[[125 127 128 123 137 140 126 133 132]
 [123 127 126 124 132 133 123 126 133]
 [130 126 128 131 126 127 130 126 125]
 [139 125 127 136 126 127 143 128 128]
 [120 128 129 124 129 127 120 124 128]
 [129 129 130 131 110 114 135 123 121]
 [132 126 126 132 107 106 131 124 122]
 [126 124 129 128 131 131 126 128 127]
 [130 127 129 128 135 134 131 131 134]
 [125 128 127 126 133 135 123 130 129]]
|
[[125 128 127 126 133 135 123 130 129]
 [130 127 129 128 135 134 131 131 134]
 [126 124 129 128 131 131 126 128 127]
 [132 126 126 132 107 106 131 124 122]
 [129 129 130 131 110 114 135 123 121]
 [120 128 129 124 129 127 120 124 128]
 [139 125 127 136 126 127 143 128 128]
 [130 126 128 131 126 127 130 126 125]
 [123 127 126 124 132 133 123 126 133]
 [125 127 128 123 137 140 126 133 132]]

[[130 121 125 130 125 123 130 129 125 132 129 133 132 131]
 [138 113 124 127 125 132 126 133 141 117 131 137 132 114]
 [133 107 129 126 135 136 119 129 136 126 126 117 116 129]
 [127 125 128 126 118 127 141 122 127 135 117 123 126 131]
 [122 131 123 125 120 130 124 134 129 117 124 116 130 125]
 [129 132 130 129 136 120 123 125 130 126 119 127 118 124]]
|
[[129 132 130 129 136 120 123 125 130 126 119 127 118 124]
 [122 131 123 125 120 130 124 134 129 117 124 116 130 125]
 [127 125 128 126 118 127 141 122 127 135 117 123 126 131]
 [133 107 129 126 135 136 119 129 136 126 126 117 116 129]
 [138 113 124 127 125 132 126 133 141 117 131 137 132 114]
 [130 121 125 130 125 123 130 129 125 132 129 133 132 131]]

[[106 124 138 131 117 118 139]
 [123 127 134 130 124 122 132]
 [143 127 132 131 132 134 119]
 [134 127 130 130 129 131 124]
 [114 131 127 127 125 114 136]
 [138 130 126 128 133 129 124]
 [118 131 119 123 129 123 134]
 [127 132 115 123 132 127 129]
 [137 130 126 128 132 128 124]]
|
[[137 130 126 128 132 128 124]
 [127 132 115 123 132 127 129]
 [118 131 119 123 129 123 134]
 [138 130 126 128 133 129 124]
 [114 131 127 127 125 114 136]
 [134 127 130 130 129 131 124]
 [143 127 132 131 132 134 119]
 [123 127 134 130 124 122 132]
 [106 124 138 131 117 118 139]]

[[128 125 131 129 118 138]
 [126 125 128 129 130 118]
 [126 129 126 130 119 124]
 [127 129 127 129 146 121]
 [126 132 128 127 126 137]
 [129 125 128 132 121 127]
 [131 129 130 127 108 121]
 [129 131 127 126 105 127]
 [131 128 127 128  99 118]
 [125 129 129 129 105 128]
 [124 130 128 128 123 122]]
|
[[124 130 128 128 123 122]
 [125 129 129 129 105 128]
 [131 128 127 128  99 118]
 [129 131 127 126 105 127]
 [131 129 130 127 108 121]
 [129 125 128 132 121 127]
 [126 132 128 127 126 137]
 [127 129 127 129 146 121]
 [126 129 126 130 119 124]
 [126 125 128 129 130 118]
 [128 125 131 129 118 138]]

[[102 138 141 133 134 131 128]
 [147 125 142 127 125 109 129]
 [147 129 144 134 127 117 127]
 [137 117 123 123 119 106 128]
 [131 128 109 119 137 146 131]]
|
[[131 128 109 119 137 146 131]
 [137 117 123 123 119 106 128]
 [147 129 144 134 127 117 127]
 [147 125 142 127 125 109 129]
 [102 138 141 133 134 131 128]]

[[133 139]
 [127 145]
 [126 132]
 [132 131]
 [118 132]
 [101 124]]
|
[[101 124]
 [118 132]
 [132 131]
 [126 132]
 [127 145]
 [133 139]]

[[141 130 125 127 136 124 130 127 128 133 126]
 [103 125 132 126 120 138 127 131 130 117 131]
 [111 123 131 128 116 135 127 130 128 121 131]]
|
[[111 123 131 128 116 135 127 130 128 121 131]
 [103 125 132 126 120 138 127 131 130 117 131]
 [141 130 125 127 136 124 130 127 128 133 126]]

[[113 128 135 128 129 111 112 130]
 [110 131 128 130 130 106 112 133]
 [126 128 124 126 122 126 126 128]
 [120 124 125 127 124 117 120 122]
 [113 133 130 129 132 113 109 129]
 [144 130 133 130 132 146 144 136]
 [142 127 124 130 129 141 140 127]]
|
[[142 127 124 130 129 141 140 127]
 [144 130 133 130 132 146 144 136]
 [113 133 130 129 132 113 109 129]
 [120 124 125 127 124 117 120 122]
 [126 128 124 126 122 126 126 128]
 [110 131 128 130 130 106 112 133]
 [113 128 135 128 129 111 112 130]]
